In the data rows, zero lies at 4.5, halfway between 4 and 5.
Some points, one per row:
[5 3 5 6 5 5 5 3 6 4 4 4 5 5 5 4 3 4 5 4 4 4 5 4 5 4 4 4 5 5 6 5 4 5 5 5 4 3 5
 5 5 5 6 4 5 4 5 4]
[5 8 1 1 4 5 6 6 4 5 5 4 3 2 5 4 7 5 3 7 5 5 5 4 4 4 7 5 8 3 5 4 3 4 1 3 2 6 4
 4 4 6 5 6 3 5 3 3]
[4 5 3 5 3 4 4 5 3 5 5 5 4 6 5 6 5 5 5 3 3 5 4 4 6 4 3 4 4 5 5 4 6 4 3 6 7 4 3
 4 3 3 4 5 5 6 4 5]
[5 3 6 5 6 4 2 5 4 6 4 6 4 7 4 6 5 5 5 3 5 5 5 6 5 5 5 4 3 6 3 3 5 6 8 6 8 5 4
 4 4 4 2 4 6 4 5 5]
[4 9 0 4 0 4 5 8 0 7 8 7 3 8 3 9 7 6 5 3 5 7 4 1 5 4 1 4 7 4 6 2 6 4 1 8 6 5 1
 3 3 1 6 6 3 6 2 4]
[5 1 8 4 9 3 2 2 5 6 3 4 4 5 5 3 5 3 4 4 5 4 5 8 5 6 7 5 1 5 3 5 5 6 8 5 8 6 5
 4 5 5 1 5 7 5 5 5]
[5 1 8 7 4 5 4 4 6 5 4 5 7 6 4 3 2 4 5 3 3 3 4 4 6 4 3 5 1 6 6 5 5 5 8 5 6 3 5
 6 6 4 5 3 7 4 6 5]
[6 3 7 2 7 4 3 4 4 6 5 4 4 4 4 3 7 5 5 5 6 5 4 8 5 7 7 6 3 4 3 4 6 6 6 5 7 7 4
 4 6 6 1 7 7 4 5 5]
[4 9 1 3 0 4 6 8 3 5 6 5 4 4 4 7 6 5 6 4 6 7 5 3 4 3 4 5 7 2 4 4 4 2 0 4 2 4 2
 4 3 2 6 5 2 6 3 4]
[4 9 0 5 0 4 6 7 3 6 6 4 4 4 4 7 6 6 4 4 4 6 4 2 4 4 2 4 7 4 6 4 4 3 0 5 2 3 2
 4 3 3 8 5 2 5 2 4]
[5 0 9 5 9 3 2 2 7 3 2 5 5 7 5 2 2 3 5 3 5 4 5 8 5 5 8 5 0 5 3 6 6 6 9 5 8 6 7
 5 6 6 1 3 7 3 8 5]
[4 5 6 8 1 6 6 5 9 3 5 5 7 4 5 3 1 4 4 4 1 1 4 1 6 2 0 3 5 5 9 6 1 3 4 4 0 0 6
 6 6 5 9 1 3 3 6 5]
[4 8 0 1 3 5 6 5 5 3 6 2 3 1 5 5 6 6 3 7 5 6 6 4 4 5 7 5 9 2 5 5 2 4 0 2 0 6 5
 4 4 6 7 6 1 4 3 3]
[5 4 4 1 7 3 3 6 1 6 6 5 3 3 4 4 7 4 5 6 6 6 5 9 4 7 9 6 5 4 1 3 6 6 5 4 7 9 4
 3 3 4 0 8 6 6 3 5]
[5 3 5 5 6 6 5 2 9 1 2 3 7 3 6 1 2 4 3 6 4 2 5 5 3 3 3 4 5 5 6 7 2 4 5 2 0 1 8
 5 6 8 8 2 3 3 7 4]
[5 1 8 6 8 6 3 2 6 3 2 5 7 7 5 3 3 3 4 4 4 3 5 6 4 4 4 5 1 5 3 5 5 5 8 5 6 4 6
 5 5 6 2 3 7 4 7 5]
[5 1 7 5 9 5 4 2 6 4 2 5 5 4 5 3 4 5 4 5 5 4 6 6 4 6 7 5 3 4 3 5 6 6 7 4 7 6 6
 5 5 6 2 4 6 4 6 4]
[6 2 5 3 8 6 4 2 9 1 3 1 6 0 6 0 3 4 3 7 5 3 5 6 3 4 8 5 5 4 4 7 2 5 4 1 0 5 9
 4 6 9 5 4 4 4 7 5]
[6 3 3 2 7 5 4 5 3 4 4 3 4 1 4 4 6 5 4 7 7 7 5 9 4 7 9 7 6 4 2 4 7 6 3 3 4 8 5
 3 4 5 1 8 5 5 4 4]
[4 5 5 4 5 5 5 4 3 5 5 6 5 4 4 5 5 5 5 6 5 5 4 5 5 6 5 4 5 5 4 4 6 6 4 4 7 6 4
 4 4 5 3 5 5 4 4 4]
[6 2 8 5 8 5 2 2 4 4 3 7 5 8 4 4 5 4 4 2 5 5 5 7 4 6 5 5 1 5 3 5 6 6 9 5 9 6 5
 5 4 5 0 5 8 4 5 4]
[5 3 8 8 3 6 5 4 8 3 4 4 7 6 5 3 2 3 4 2 2 2 3 2 5 2 0 3 1 7 8 6 3 4 7 5 2 0 6
 6 6 5 8 2 5 4 6 6]
[6 5 4 2 6 4 3 6 0 7 5 7 3 6 4 7 9 5 5 5 6 8 5 8 4 6 8 6 5 4 0 2 8 6 5 6 9 9 2
 4 3 3 0 7 7 5 2 3]
[4 4 5 5 3 5 5 6 4 5 5 6 5 5 4 4 4 5 5 5 5 4 3 5 5 4 4 4 4 5 5 4 5 4 4 5 5 3 3
 5 5 4 6 4 5 5 5 6]
[4 0 7 4 9 5 4 2 9 2 2 2 6 1 6 1 2 3 4 6 5 2 6 7 4 4 8 5 4 4 3 6 2 4 6 1 1 4 9
 5 6 8 3 4 5 4 8 5]
[5 6 2 4 4 5 5 5 5 5 4 3 4 2 5 4 6 6 4 6 5 5 5 4 4 4 5 4 6 4 5 4 5 4 2 4 2 4 4
 3 4 5 5 5 3 4 4 4]
[3 7 3 5 3 5 6 6 8 2 4 3 4 4 5 4 3 4 3 4 3 3 4 2 4 2 3 4 5 4 8 6 1 3 3 3 0 1 6
 5 5 5 9 2 1 4 6 4]
[5 4 4 3 5 3 4 5 1 6 4 5 3 5 4 6 6 5 5 5 6 7 5 6 5 5 7 5 5 4 3 3 7 6 5 5 8 8 3
 4 3 3 1 6 5 5 3 5]
[5 6 1 0 6 3 4 6 2 5 5 2 1 0 5 4 7 6 4 8 7 6 6 8 4 6 9 6 7 3 1 3 5 6 2 3 3 9 4
 3 3 6 0 7 3 5 3 3]
[4 5 7 7 2 4 4 5 0 6 6 8 5 9 3 7 4 4 7 2 4 5 3 3 5 5 0 4 2 6 5 3 8 5 7 8 9 4 1
 5 3 1 4 4 7 5 4 5]
[5 4 3 1 6 3 3 4 2 4 5 4 3 3 4 4 5 5 4 6 5 5 5 7 5 5 8 5 5 4 2 4 5 6 4 3 5 7 4
 4 4 6 0 6 5 4 4 3]
[6 1 7 2 9 5 3 3 7 3 3 4 5 2 5 1 5 3 3 6 6 4 5 8 4 5 8 6 4 4 3 6 4 5 7 2 3 5 7
 3 6 8 2 5 5 3 6 5]
[5 3 7 6 6 5 5 2 8 1 3 3 6 4 6 2 1 4 4 5 3 2 4 4 5 3 2 4 4 5 7 7 3 4 6 3 2 2 7
 5 6 7 7 2 4 3 7 5]
[2 9 0 6 0 5 6 8 2 6 7 6 4 6 4 9 5 5 5 4 4 5 4 0 5 3 1 3 8 4 6 3 4 2 0 5 3 2 2
 4 3 1 9 4 2 6 2 4]
[4 5 3 1 6 4 4 4 3 5 5 5 3 2 5 4 7 6 5 6 7 5 5 7 4 6 8 6 6 3 2 3 6 5 3 4 6 8 4
 4 4 5 1 7 5 5 4 4]
[5 2 7 5 7 5 3 3 4 5 4 6 5 7 4 4 4 3 5 3 5 4 3 5 5 5 3 5 1 5 3 5 7 5 8 6 9 5 4
 5 6 5 2 5 7 4 6 5]
[4 6 5 6 1 3 5 6 2 7 6 6 4 9 3 7 5 5 5 2 4 5 4 2 5 4 0 4 4 6 5 3 5 4 5 8 7 3 2
 5 4 1 5 4 5 5 3 4]
[4 4 7 5 5 3 2 4 1 6 4 7 3 8 4 6 5 5 5 2 4 6 4 6 5 6 4 4 1 5 4 4 7 6 7 7 9 6 3
 4 3 2 1 4 7 5 4 5]
[3 8 4 6 1 4 4 7 0 8 6 7 4 8 4 8 6 5 6 2 2 5 3 2 6 6 1 4 2 5 6 2 7 4 4 8 9 5 1
 6 4 0 5 4 5 6 3 5]
[3 9 0 4 0 4 6 8 0 8 6 5 3 6 4 9 6 6 6 5 4 6 4 1 5 4 4 4 7 4 5 1 6 4 1 6 6 6 1
 4 3 1 6 6 4 6 1 4]
[5 0 9 6 9 6 4 1 9 2 1 4 7 5 5 1 3 3 4 5 6 4 5 8 4 5 7 5 2 4 3 7 5 5 9 3 7 5 8
 5 6 8 2 4 8 3 8 5]
[4 4 5 6 3 5 6 4 7 4 4 3 6 5 5 5 3 5 3 4 4 4 5 3 5 4 2 4 5 5 7 5 3 4 4 5 2 3 6
 5 5 5 7 3 4 5 5 4]
[5 1 9 8 7 5 3 1 8 4 2 5 6 6 5 2 2 4 4 4 3 2 4 5 4 5 3 4 1 6 5 5 6 6 9 5 6 3 6
 5 7 6 5 3 7 4 6 6]
[3 4 8 9 3 4 4 5 5 5 5 8 6 9 3 5 2 5 5 1 3 3 4 3 6 4 0 3 1 6 7 5 5 5 7 7 8 3 3
 7 5 2 5 2 6 4 5 6]
[3 4 5 6 3 4 4 5 3 6 5 6 5 7 4 6 4 3 6 3 4 4 5 3 5 3 3 4 3 5 4 3 5 4 6 6 7 4 4
 5 4 2 4 4 6 5 4 5]
[4 8 1 3 1 6 7 6 4 5 6 4 4 3 4 6 5 5 4 6 4 5 6 2 3 4 4 4 8 4 6 3 2 4 1 3 1 4 4
 6 4 4 6 4 2 5 3 2]
[6 0 9 7 7 5 3 3 6 5 3 6 7 8 4 4 4 4 5 3 5 3 5 5 6 4 3 4 1 7 4 4 5 6 9 7 9 4 5
 4 5 5 2 4 8 4 6 6]
[5 3 3 2 7 4 5 4 6 2 4 2 4 0 5 3 5 4 4 7 6 5 5 8 3 5 9 6 6 3 3 5 4 5 3 1 1 6 7
 3 4 8 3 6 4 4 5 4]
[4 5 2 1 6 5 6 4 8 1 4 1 5 0 6 1 4 4 3 8 4 3 5 6 3 4 8 5 7 4 4 6 2 4 1 0 0 5 9
 4 5 7 5 5 2 4 5 4]
[6 0 9 2 9 5 3 2 7 4 2 5 5 2 4 1 5 5 4 7 7 5 6 9 4 7 9 7 3 4 2 5 6 7 8 4 6 8 6
 4 6 7 0 6 6 4 6 5]
[5 4 6 8 3 5 6 3 9 2 3 3 7 5 5 3 2 4 3 3 3 2 4 1 5 3 0 3 3 5 8 7 2 4 5 4 0 0 7
 5 7 5 9 2 3 3 6 5]
[5 6 1 1 5 5 5 5 7 3 4 2 3 0 5 3 4 6 3 8 6 4 6 5 3 4 9 5 9 3 4 4 3 4 1 1 0 5 7
 3 5 8 5 5 2 4 4 3]
Here are 16 more points, each followed by its number:
[5 2 8 9 5 5 4 2 6 4 3 6 7 9 4 5 1 3 5 1 2 3 4 2 5 4 0 3 0 6 7 6 5 4 9 7 8 2 5
 6 5 4 7 1 6 4 6 6] 0
[4 7 2 5 1 6 6 6 5 5 6 4 5 5 5 6 4 5 4 5 3 4 4 2 4 3 2 4 6 5 6 4 3 4 2 4 2 3 4
 5 5 4 8 4 3 5 4 4] 1
[6 2 8 4 8 5 3 3 6 3 3 5 5 5 5 2 4 3 4 5 6 4 5 7 4 5 6 5 2 5 3 5 5 6 9 4 6 6 6
 4 6 7 1 4 5 3 6 4] 2
[3 9 2 6 0 4 6 7 4 6 6 5 5 5 5 7 5 6 5 3 4 4 4 0 5 3 0 2 7 5 7 3 4 3 1 6 2 2 2
 5 4 1 9 3 2 5 3 4] 3
[3 9 0 4 0 5 7 8 4 4 6 5 4 4 4 7 5 6 3 5 4 5 5 1 4 3 2 4 8 3 7 4 3 3 0 4 1 3 3
 4 4 3 8 4 1 6 3 3] 4
[5 5 4 3 6 4 3 5 2 6 5 6 3 4 4 5 6 5 5 5 5 7 5 7 4 7 8 5 4 4 3 3 7 6 5 6 8 8 3
 4 4 4 1 6 6 4 4 4] 5
[4 6 3 3 6 4 3 6 0 7 5 6 3 6 4 7 7 5 7 4 5 7 4 5 4 6 6 5 4 5 2 2 7 5 5 6 9 7 1
 5 3 3 1 6 5 5 3 5] 6
[5 5 4 3 4 4 5 4 4 5 5 3 4 3 5 4 5 4 4 5 5 4 5 5 4 4 5 5 5 4 4 4 4 4 3 4 2 4 5
 4 5 5 5 5 4 5 4 4] 7
[5 6 4 6 2 4 4 6 3 5 6 6 5 7 4 6 5 4 5 2 4 5 4 3 5 4 1 4 3 5 6 4 4 4 4 6 7 3 3
 5 3 3 6 4 4 5 4 5] 8
[4 0 9 8 8 5 4 2 8 2 3 5 7 6 5 2 1 5 4 4 4 2 5 5 4 4 4 3 2 7 6 5 4 5 8 4 4 3 7
 6 6 6 4 2 5 3 8 5] 9
[3 6 3 5 2 5 6 6 4 5 5 4 6 4 5 5 4 4 6 5 4 3 5 3 5 3 4 5 6 4 5 4 4 3 2 5 2 3 5
 5 5 3 6 4 3 6 4 5] 10
[5 7 2 3 4 6 6 6 8 2 5 3 5 1 6 3 4 5 3 7 4 3 3 4 4 4 5 5 8 3 6 5 2 3 2 1 0 2 6
 5 6 7 8 4 2 6 5 4] 11
[4 6 3 6 0 4 4 7 0 9 7 8 3 8 2 9 8 6 7 2 5 9 4 4 6 7 4 6 4 5 3 1 9 5 4 9 9 8 0
 4 3 0 1 7 8 6 1 4] 12
[6 1 7 3 9 4 2 2 6 3 3 4 5 3 6 1 4 4 4 6 6 5 4 8 3 7 8 6 2 4 1 5 7 5 8 3 6 7 6
 4 6 8 0 5 7 3 7 5] 13
[4 7 3 6 0 6 6 6 4 5 5 5 5 6 4 6 5 4 5 4 3 4 3 2 6 3 0 4 5 4 7 5 3 3 2 5 2 1 3
 5 5 3 9 3 3 5 4 4] 14
[5 7 3 4 3 4 5 6 3 5 6 5 4 5 4 6 5 4 4 5 5 6 4 4 4 4 4 5 7 4 5 5 4 3 3 5 5 4 3
 4 4 4 6 4 3 5 3 4] 15
Which of these numbered points is nearest to each point below, ignoring the 3 directions in which the first points spread most? Its number follows each.
[5 3 4 1 9 4 3 4 3 4 4 4 4 2 5 3 6 4 6 7 6 5 5 9 5 6 9 6 5 3 1 4 6 6 4 2 7 9 5
 4 4 7 0 6 5 4 6 5] > 6
[5 4 4 4 6 5 4 3 5 4 3 2 4 3 5 3 4 4 3 5 4 3 5 5 4 4 5 5 4 4 4 5 2 4 5 3 1 4 6
 4 6 7 5 4 4 4 5 5] > 7
[4 5 4 5 4 4 6 4 8 2 4 2 6 3 6 4 2 5 4 5 4 2 4 2 4 3 2 4 6 4 7 6 2 4 2 3 0 1 6
 5 5 6 9 3 2 4 6 5] > 3
[4 9 0 4 0 5 6 8 2 6 8 5 4 5 4 8 5 6 5 4 3 5 3 0 5 3 0 4 8 4 7 3 3 2 0 7 3 1 1
 4 4 2 9 4 2 7 2 5] > 11
[5 5 1 1 5 4 4 6 2 5 5 4 3 0 4 5 7 6 4 7 7 7 5 9 4 7 9 7 7 3 2 3 7 6 2 3 3 9 4
 3 4 4 1 8 5 5 3 3] > 12
[5 6 3 2 5 3 3 6 1 6 5 6 3 6 4 6 7 5 5 4 5 7 4 7 5 5 7 6 4 4 3 3 6 5 4 5 9 7 3
 4 3 3 1 7 5 5 4 4] > 8
[5 6 1 0 5 5 5 5 6 4 5 1 3 0 5 2 7 5 3 8 7 5 5 7 4 5 8 6 8 3 4 5 2 4 0 1 0 6 5
 3 5 8 5 6 2 4 4 4] > 14
[4 4 6 6 4 4 5 4 4 4 5 6 5 7 4 5 3 4 4 4 4 4 4 4 5 3 2 3 5 5 6 5 4 4 6 5 6 3 4
 4 4 4 5 3 5 4 4 4] > 15
[4 6 4 5 2 6 6 5 7 3 4 4 5 4 4 4 3 5 3 5 4 4 4 3 4 3 2 4 6 4 7 6 2 3 3 3 0 2 6
 4 5 5 8 3 2 5 4 4] > 4
[4 3 7 6 5 4 4 4 5 5 4 5 5 4 4 4 4 5 5 4 4 3 5 5 5 5 4 4 3 5 4 5 4 5 6 4 5 3 4
 5 4 4 4 3 5 4 4 5] > 3
[4 4 4 2 8 5 4 3 5 3 4 3 4 1 5 2 5 4 4 7 5 4 5 7 3 5 8 5 5 4 3 5 3 5 4 2 2 6 6
 5 5 7 3 5 4 3 5 4] > 6
[5 5 3 4 6 5 7 4 8 2 4 2 5 1 5 2 4 5 4 7 4 4 5 5 4 4 6 4 7 4 6 6 2 5 3 2 0 4 7
 5 5 7 6 4 2 4 5 5] > 5
[5 4 7 5 5 4 3 6 1 6 5 7 5 9 3 7 5 4 6 3 6 6 4 5 5 5 4 5 2 6 3 3 7 5 8 8 9 6 2
 5 3 2 0 5 7 5 4 5] > 2
[3 3 8 8 4 4 4 5 3 6 4 7 5 8 4 7 3 6 6 3 4 4 5 3 5 5 2 2 2 7 5 2 7 5 8 8 9 5 3
 6 4 2 3 3 6 4 5 5] > 9
[3 6 6 7 1 6 6 5 5 4 4 5 5 7 4 6 3 4 3 3 3 3 5 1 5 3 0 3 4 6 8 5 4 4 5 7 4 2 4
 5 5 2 9 2 4 5 4 5] > 4
[5 7 3 3 2 3 3 6 0 7 7 7 3 7 4 8 7 6 6 3 5 8 4 4 5 5 5 5 5 3 2 2 8 4 4 8 9 8 0
 4 3 2 0 6 6 6 2 4] > 13
[5 3 7 7 4 6 4 4 4 5 5 6 7 8 4 6 3 3 5 3 3 5 5 3 5 4 1 4 2 6 5 4 5 5 8 6 8 4 5
 6 5 4 4 3 7 4 5 4] > 1
[6 0 9 6 9 4 3 0 9 3 1 4 5 5 5 0 3 3 4 5 6 4 5 9 6 6 8 5 0 5 3 7 6 7 9 4 8 6 8
 4 6 8 1 5 8 3 8 6] > 5
[5 5 5 4 4 3 3 6 0 8 6 7 3 9 3 7 7 4 6 2 6 7 4 6 5 6 4 5 2 5 2 3 8 5 7 9 9 7 1
 4 3 1 0 7 8 7 3 5] > 7
[4 5 5 8 1 5 6 5 8 3 5 3 6 6 5 5 2 5 5 2 3 2 4 0 5 3 0 3 5 6 9 5 1 3 4 5 0 0 5
 6 5 4 9 2 2 4 5 5] > 3
[5 5 4 4 6 3 4 4 1 6 5 6 3 5 4 6 5 4 5 4 5 7 4 5 5 6 6 4 5 4 3 4 7 5 5 6 9 7 3
 5 3 4 2 6 6 5 4 4] > 0
[5 4 4 1 7 4 3 5 2 5 5 4 2 1 4 4 7 6 4 7 5 6 5 8 5 7 9 6 6 4 2 5 6 7 4 3 5 9 5
 3 4 6 0 7 5 4 4 4] > 5
[5 0 6 4 9 5 4 2 8 2 3 4 6 2 6 1 4 4 4 7 4 3 5 8 4 5 9 4 4 5 3 5 5 6 7 2 3 6 8
 4 5 8 2 5 5 3 7 5] > 9
[5 4 5 6 5 5 5 4 8 3 3 4 5 3 5 3 3 4 4 5 4 3 3 5 5 4 5 4 5 5 6 6 3 4 4 2 1 2 6
 4 5 7 7 4 4 4 6 6] > 14
[4 5 6 6 3 3 3 5 0 8 5 8 4 9 3 8 5 5 7 2 5 6 4 4 5 5 3 4 2 5 3 2 9 5 7 9 9 6 0
 5 3 0 1 5 7 6 3 5] > 3
[4 4 4 4 7 3 4 4 3 5 4 5 3 4 5 4 6 5 6 5 6 6 5 6 4 6 7 5 3 5 3 4 6 5 5 5 7 7 4
 5 4 4 2 6 5 4 4 5] > 6
[4 4 5 6 4 6 5 4 7 5 5 5 6 6 4 4 3 4 4 5 3 3 4 3 5 4 3 4 5 4 6 4 3 4 4 5 4 2 5
 5 5 6 7 4 5 5 5 5] > 1
Here are 16 other points, each followed by its number:
[3 9 0 5 0 5 7 7 2 6 7 6 4 3 4 7 7 6 5 5 4 6 4 2 5 4 3 4 8 4 6 3 5 4 0 5 5 5 2
 5 3 2 7 6 3 5 2 3] 0
[4 5 5 6 2 5 5 5 7 3 5 5 5 5 4 4 3 5 4 4 4 4 4 3 5 4 2 4 5 5 6 5 3 4 5 4 2 2 5
 5 5 4 6 3 3 3 5 4] 1
[6 3 5 0 8 5 4 3 5 2 4 3 4 1 5 1 5 4 3 8 6 4 6 8 4 5 9 6 6 3 3 5 5 4 5 3 3 7 7
 3 6 8 2 6 4 4 5 4] 2
[3 7 3 8 0 6 7 6 6 5 6 4 6 7 4 6 2 5 4 3 2 2 3 0 5 2 0 3 6 5 9 4 2 2 2 6 2 0 4
 6 5 3 9 3 3 5 4 5] 3
[5 2 5 3 8 3 3 3 2 5 4 5 4 5 5 5 5 4 5 5 5 5 5 7 5 6 7 5 3 5 2 4 7 7 6 5 9 8 5
 4 4 5 0 7 7 4 4 5] 4
[5 5 4 4 5 2 3 5 2 6 5 5 3 6 4 5 6 5 5 3 5 6 4 5 5 6 5 5 3 5 3 4 5 5 5 7 8 6 2
 4 3 3 3 6 5 5 4 5] 5
[4 4 6 5 5 5 4 2 6 5 4 4 6 4 5 3 4 5 5 4 4 3 4 4 4 5 3 4 3 5 5 5 5 5 6 5 4 4 5
 5 6 5 5 4 6 4 5 5] 6
[3 9 0 3 1 4 5 7 0 5 7 5 3 5 4 7 5 6 5 4 4 6 4 2 5 4 3 4 7 4 5 3 6 3 1 6 5 5 2
 5 3 2 5 5 3 6 2 4] 7
[4 2 8 9 4 5 3 3 4 6 3 6 6 9 4 5 2 3 5 2 3 3 4 3 5 4 0 4 1 6 5 3 6 4 9 7 8 2 3
 5 6 3 5 3 7 5 5 6] 8
[5 6 5 6 3 5 4 6 1 7 4 7 4 9 4 8 6 4 5 2 5 6 3 2 5 4 2 5 3 5 4 3 7 4 5 8 9 5 2
 4 4 2 4 5 6 6 4 5] 9
[5 1 9 7 7 4 3 2 4 5 3 7 5 8 4 5 3 4 5 2 3 5 5 5 5 6 3 4 0 5 3 5 7 6 9 6 9 5 5
 5 5 3 2 3 7 3 6 5] 10
[4 6 1 2 3 3 6 6 4 5 5 3 3 3 4 6 5 5 4 5 5 5 5 4 5 4 6 5 7 3 5 4 3 4 1 3 2 6 4
 4 4 4 5 6 3 5 4 4] 11
[5 3 4 1 9 3 3 4 2 5 4 4 3 3 4 4 7 5 4 7 6 6 6 9 4 7 9 5 5 4 0 3 7 7 5 4 9 9 4
 3 3 6 0 8 7 5 4 4] 12
[4 5 6 6 3 6 6 3 7 4 5 4 6 5 5 3 3 4 4 4 3 3 4 3 4 4 1 4 5 5 6 6 3 4 5 4 2 2 5
 6 5 4 8 2 4 4 5 4] 13
[4 4 5 7 4 4 4 4 3 7 4 6 4 8 4 6 4 5 5 2 4 5 4 3 5 5 2 4 3 5 4 3 6 5 7 8 8 4 3
 5 4 2 4 4 5 5 4 5] 14
[4 7 1 2 2 4 6 5 5 3 5 3 4 1 5 4 4 5 2 7 5 4 5 4 4 2 5 4 9 3 6 6 2 3 0 2 0 3 5
 3 4 6 7 4 1 4 3 3] 15
Which of these numbered points is nearest to each point below, ignoring the 3 directions in which the first points spread most? Its number follows each.
[4 5 5 3 5 5 3 3 4 5 4 4 4 3 5 3 4 6 4 5 4 3 5 5 5 6 4 5 4 4 4 4 6 5 5 4 4 5 4
 4 5 5 4 5 5 4 4 4] > 6
[4 5 4 4 5 5 4 5 4 4 5 5 5 4 5 4 5 5 5 4 5 6 4 5 4 6 6 5 4 4 3 4 6 4 4 4 5 6 4
 5 4 4 3 5 4 5 5 4] > 7
[3 8 5 8 0 5 7 5 6 5 5 5 6 6 4 5 3 4 4 3 3 3 4 0 4 3 0 3 5 5 8 5 3 3 4 5 2 1 3
 5 5 2 9 2 2 5 4 4] > 13
[3 6 5 9 0 6 6 5 7 3 4 5 6 7 4 5 3 4 4 2 2 3 3 1 5 2 0 3 4 6 9 6 2 3 4 6 0 0 5
 5 6 3 9 1 2 4 5 5] > 1
[5 2 8 6 6 5 3 3 4 5 4 7 6 8 4 5 5 3 5 2 5 5 4 5 5 5 3 5 1 6 3 5 7 5 8 8 9 5 4
 4 5 4 2 5 8 5 5 5] > 9
[4 3 7 6 5 6 5 2 9 2 3 3 6 3 6 1 2 3 2 4 2 2 4 3 4 3 2 4 4 5 8 7 1 4 6 2 0 1 8
 5 6 6 9 1 3 4 7 5] > 13
[5 6 2 2 4 5 6 6 6 4 5 3 4 1 4 3 5 5 3 8 5 4 4 5 4 4 7 5 8 4 6 5 2 5 1 1 0 5 6
 4 5 6 6 6 4 4 4 4] > 3
[4 2 9 5 7 5 3 3 5 4 4 5 5 5 5 3 4 4 5 4 5 4 5 6 4 6 5 4 2 5 3 5 6 6 7 5 7 4 4
 5 4 5 3 4 6 3 5 5] > 13
[4 5 8 8 3 3 3 5 3 6 5 7 5 9 4 6 4 5 5 0 3 4 4 3 5 5 1 3 1 7 5 4 5 5 8 9 9 3 2
 6 4 2 5 4 6 5 5 6] > 5
[5 5 2 1 6 4 4 5 2 6 5 4 3 1 5 4 7 5 6 7 6 6 5 7 4 7 9 6 6 3 1 3 6 5 3 3 4 8 4
 4 4 5 1 7 5 5 4 4] > 6
[5 3 5 0 8 4 2 4 1 6 5 5 3 2 4 4 7 6 6 6 6 6 5 9 4 8 9 6 4 4 0 3 8 7 5 5 9 9 3
 4 4 5 0 8 7 5 4 4] > 6
[3 8 1 4 1 5 6 7 0 6 7 7 4 4 4 8 7 6 5 5 4 6 4 3 5 5 4 4 7 4 5 3 6 4 1 5 7 6 1
 4 3 2 4 6 4 5 2 3] > 0
[6 6 0 0 4 4 5 7 3 5 6 3 2 2 5 5 7 5 4 6 6 7 5 6 5 5 8 6 7 2 3 4 3 5 1 2 3 7 5
 4 4 6 3 6 4 5 3 3] > 11
[4 7 1 1 2 5 7 5 4 3 6 1 5 0 5 4 5 4 3 7 5 4 5 3 4 3 5 6 9 3 5 6 3 2 0 1 0 5 5
 3 4 6 7 6 2 5 3 4] > 2
[4 3 4 1 8 5 5 4 6 3 3 2 4 1 6 2 5 4 4 7 5 4 5 7 4 5 9 6 4 3 4 5 4 5 3 1 2 7 7
 4 5 6 3 5 4 4 6 5] > 11
[4 2 9 9 3 5 5 3 6 5 3 8 7 9 3 5 3 3 4 1 3 3 4 2 6 3 0 3 0 7 7 5 5 5 9 8 9 1 4
 6 5 3 6 2 7 3 6 5] > 0
[6 4 2 0 9 3 4 6 1 6 5 4 2 1 5 4 7 5 4 8 7 7 6 9 4 6 9 7 7 3 0 3 7 6 3 3 7 9 4
 3 4 6 0 8 5 5 4 4] > 12
[4 3 5 5 6 5 5 3 9 1 3 2 6 2 6 2 3 5 3 6 4 2 4 6 4 3 6 3 5 5 6 6 2 4 3 2 0 3 8
 4 5 7 6 4 3 5 6 5] > 3
[5 6 1 2 5 6 6 5 7 2 3 2 4 2 6 3 5 4 3 7 6 5 5 5 4 3 7 6 6 3 5 6 2 4 1 2 0 4 7
 4 5 7 6 5 2 4 5 4] > 9
[5 4 5 5 6 3 3 4 0 7 4 7 3 7 4 7 6 5 6 3 5 6 5 5 5 7 5 4 3 4 2 3 9 6 7 7 9 8 2
 4 3 2 0 6 7 4 3 4] > 10
[3 6 6 7 2 5 4 5 2 7 6 7 4 8 3 7 5 5 6 2 4 5 4 2 5 5 0 4 3 5 5 3 6 4 5 8 9 4 1
 5 3 0 5 4 6 4 3 5] > 13
[4 6 2 1 4 5 5 7 4 4 6 5 3 2 4 5 6 6 4 6 6 6 5 6 5 5 8 5 7 3 3 4 5 5 1 3 3 6 4
 4 4 5 4 6 3 5 4 3] > 1
[5 3 6 3 8 6 6 3 9 0 3 1 7 0 6 0 2 4 2 7 4 1 4 5 3 3 7 5 5 4 6 7 1 4 4 0 0 3 9
 4 7 9 8 3 1 4 7 5] > 2
[4 5 3 5 4 6 7 4 8 3 4 3 6 2 5 3 3 4 4 5 3 3 4 3 5 3 3 4 7 4 7 7 1 4 2 2 0 3 7
 5 5 6 9 3 3 4 5 5] > 0
[5 2 6 6 6 4 3 3 5 5 3 4 5 6 5 4 3 5 4 3 4 4 5 5 4 6 4 4 2 6 4 4 6 5 7 5 6 5 5
 5 5 5 3 4 6 4 6 5] > 14
[3 4 6 6 4 5 5 4 7 2 4 3 6 5 5 3 3 4 3 4 4 2 4 4 5 4 4 4 4 5 6 6 4 4 4 4 2 3 7
 5 5 4 6 3 4 5 6 4] > 7
[4 4 6 6 4 5 4 4 6 4 4 5 5 6 5 4 4 5 5 3 4 3 4 4 5 4 2 3 4 6 5 5 4 5 7 5 4 3 5
 5 4 6 5 3 5 3 5 4] > 1
